One vector is turned by the same rotation once a step. Each row is the vector after some number of steps, and that number follows the row.
The counts run from 0 to 748.
[ -7  -5 -21   6   2   5   2  -9   0 -10  18  12 -15  17   0 -12  -8  -8
 -23  -4 -15 -27 -11   4  15   6 -16  -1 -12 -13 -24  -6  -5  18   3   5
   7]
80
[-10   0   7  -7 -10   6  -3 -13   6  11  22  16   2   8   2  -3  -3   7
 -36 -13 -17 -22   4   8  -4  21 -12   3   0   3 -24  -3  -1  17  -6  -2
   2]
588
[ -4  -8   5  13   1  -1  -5 -18   6   2 -14  11 -25   9  -5  -3  -4  -7
  13 -12 -25 -13   7   7 -25  -6 -20  -5  -8  11  12  -7 -24   3   8 -13
   4]
294
[ 17 -17  -7  -2   0 -14  10  11  17 -19  -5 -12 -23  10  -8   8   3  -3
  26  -7   5  -7   2   0   3  -4   4  -3  11  -5  -1   2   2  25  23  -2
  13]
643
[  7  -6 -14   1 -10  -8  -3 -23  10 -20   1   6   8  -2 -20   9 -18  -3
  -7   3   6  -7 -13   2 -11   0 -12  19  11  -3  -6 -13 -10  -7  30 -23
  13]
606
[ 15 -19  12   3  -8 -16   6  -4  10  -3 -20 -11 -15  -4  -6   6   1  -4
  24 -13  -1  -5   4  24 -18   1  -1  -3  17  13  20  -1  12  10  23   0
   1]
136
[ 14 -32  -6  -7 -17  -2   1  -9  -2  -6  13   3  -8  10  -8  -7   3 -12
   6 -18   9 -19  10  10  23   1  -8  -2   6  -7   1   8  11  19  23   9
  -6]
570
[ 17  -2 -12 -19  -7   7  10  -2   0 -22   2  -4  -1   7   9  -1 -13   0
  -4   4   1  -9 -18  18   7  25   8 -10  10 -18 -19   5  29   9  -1   4
   1]
236
[  7  12  11  -2 -12 -17  17  11   2  -1   7  -1 -19   5  -8  17  11   3
   7   2  -3  -4  10 -19 -21 -13   8   5  15   9 -24  -9  -7  15   1  -9
  20]
435
[  7  17   9  -2  -6 -21  -5 -21  -1 -22  -7   3 -15 -18   6   3  -7  -4
  32   5   3   6  -1 -24  -1 -15   0   1  -3  -2  -3 -13   5  -4  11 -20
   7]
527
[  3 -21 -20   8  -1  -2  -4 -30  -9  -6   5  14 -12  16  -8  -7   1   1
   3  -9  -7 -18 -12  -7  -7   4 -25   6 -11   6  -1  -9 -17 -16  15   7
   3]
289
[  8 -22  10 -10   3 -14   0 -15   3   3   9 -12  -2  18   0  -8   0   4
   9 -30  -3  -7   4  14  12  19 -16  -6   5   2  18  -5   6  13  14  22
  -2]
62
[  9 -12  -5   4 -23   9 -12 -19  10 -11 -11   3 -13 -18   2 -12   5  18
   4   2   5 -20 -12  -1 -13   6  12  -1  -1  10 -23 -24  10  -2  20  -2
   6]
448
[ -3  11   1   5 -12  -4  -7 -15  22  -9  -3   8 -24  -7  -3  14 -11   6
  -6  20  -9  -8  -6 -15  -8  -3  -4  -4 -10   3 -17 -24   4  14   8 -15
  22]
521
[-10  -6   3  -1   6  15   1  -7   9 -15   3   0 -14   9 -10 -22 -12 -19
  -2 -10 -12 -12  -5  26   3  -2 -10 -12   4 -28 -13  -7   2  24  15   0
   1]
484
[  4 -15  12  -3  12 -13  12  16 -10   1  -5  -8 -20  -2  -7  12   4  10
  22 -15  13  -5   3  26 -17  -2 -12  -9  21   7   8  10  12 -15  -2   1
 -10]
140
[-11  24   7 -11  -3  -1  -5  -5   0 -13   7   7 -14  -3   5  12 -24  31
  -6   3  -2  -3  -1 -21   0  -3  -7   1  -6   4 -18 -20  -5  -9 -11 -16
  10]
194
[ 16 -10   2 -12 -21 -10  10   3  13  -1   3  -1  -8   4 -14  23   3  28
  -7   3   9 -13  -4 -10 -18   4   4  15  15  16 -12  -7   9  -1   8  -3
  20]
31
[ -2  11   1   9  12 -22   3 -10 -17  -7   4   0  -7  -9  24  -8  -7 -16
  15  -4  -1   6   4  16   2  13  -4 -28   8 -10 -15   1  19  10  -7  -3
 -21]
739
[ 23  -9 -13   4 -19 -15   3 -22 -13 -16 -10  -2   9  -5   1   0 -11  -2
  22  -1   9   6  -5   1 -18   8   7  -3  20   9  -1 -14   4 -12  27  -6
  -4]
533
[ -1  -6  -6   7 -10 -26  -1  -2   6  11  14   9  -7  -1  -7  38 -11  18
  -8   3  13  -4  15  -8  -8  10 -19  -5   9  20  -4 -11  -1   4   8 -10
   5]
102
[ -9 -19  18  -7   5  -1 -15  -9  18   5  -3  -5 -20   2  -3   4 -18  31
   6 -17   2  -8  10  10   4  10 -23 -13  -5   8  19 -14   1   4  11   2
   1]
382
[ -6 -16 -12  11   3 -13  -9 -11   8  -7   4  10 -17  -7 -17  18  -5  15
   7  -1  16 -12   1 -11  -9 -11 -21   8  -1   9  -4 -12 -16 -16  19 -21
   4]
610
[  7  -8  28  -9 -18  -4  -9 -13  -1   0 -11  -3 -27 -19   0   3  -8  10
  28  -4   8  -3   8  -1  -2 -14  -5  -8  -2  15  18  -9  19  -6   7   0
  -3]
455
[ -1 -13  14 -16  -1  12 -15  -8 -12  -4   0   4 -20 -11   8  -7 -13  23
  17 -16  11 -12   4  11  14   4 -17 -12  -4   0  10   2  18 -17  -6  -1
 -19]
55
[  9 -20 -41  10   1   0   1   4  -2 -16   1   8 -17  15   9  -6  -5   4
   2  -9  -5 -22  -5   0   3  11  -1  -7  -8   3 -21  -4 -14   8  11  -5
   4]
727
[  1  -8  -6   7 -18 -27   1  -9  -2  11  14   9   5  13  -5  18 -18 -12
 -15 -18 -10  -8  19   3  10   6 -16   3  11  15   7  -6  -8  23  15  -2
   3]
501
[  4  13  26 -21 -22  -4   1 -27   8  -5  13  -6   7  10 -14  -2 -14   2
 -11  -5 -11   3   0  -5  -3   3   0   8  12  -3  -4 -22   5  15  19   7
  16]
273
[ -4 -22  -1   1 -17   6 -10 -12   4   3  18  18  -6  -3 -16  14 -10  -7
 -14  -8  10 -19  10  15  12  -1 -23   6   5  -3  -2   8   9   8  17 -16
  -5]
171
[ -2 -10  10 -22  10  12  11  21  -2  -5   6   2 -27  16  -7   4   2  30
   0 -21  -1 -26  -4   3   2   0 -12   5   0   4  -2  15  -2  -9 -18   0
   3]
472
[ -4   2  10  -3   3  10  -7 -28 -19 -11  -7   6  -3 -10   4 -28  -5   5
   8 -16  -8 -12 -15  19 -14   2  -9  -1  -3  -3  -8  -9   2 -28  -1   0
 -13]
373
[  5   7 -12  -9   3  -7   0  -7  -5 -14  -7  -6   8   7  21  -6 -34  21
   1 -15 -12   3  -5  14  -4  32   3 -13   6   5  -1 -16   1  -3   1  -4
  -5]
305
[ -6   8  18 -13   6  -6   6  -9   4 -20   1   0  -6  -8 -27  13 -15   7
   4   2   8  -3 -15   5  -8 -21 -18  25  10  -7   3 -11  -1 -18  13 -21
  13]
280
[ -5  18  32 -19  -1 -13   6  -7 -17   3  21  -2  -1  -6   8  -4   1   2
   5 -13   5   5  14   4   9   2   1 -14  16  -8 -18  -1  23   9 -13   7
 -13]
668
[  7   0  -2 -16  10 -13   3  11   8 -17  10   1 -29  20   2  25 -13   3
  22   1   3   0   5 -12  13   4 -14 -12   0 -15   7  12  10  15  -9 -11
   8]
315
[-16   2  14  -5   5  13 -15 -14  -8  -1   2  12 -12  -8   1   1 -18  28
   6 -12   2  -3   6   5 -19   5 -18 -11   0   1  -4  -6  -8 -24  -8 -21
 -14]
700
[-14  -1   5  -7  11   5  -7   0   0 -19   3   9  -8 -18  -2  -1 -24  -7
  -1 -11   6  -9   2  22  18  -6 -18   3   3 -19  -4  10   9   0   5 -34
 -12]
490
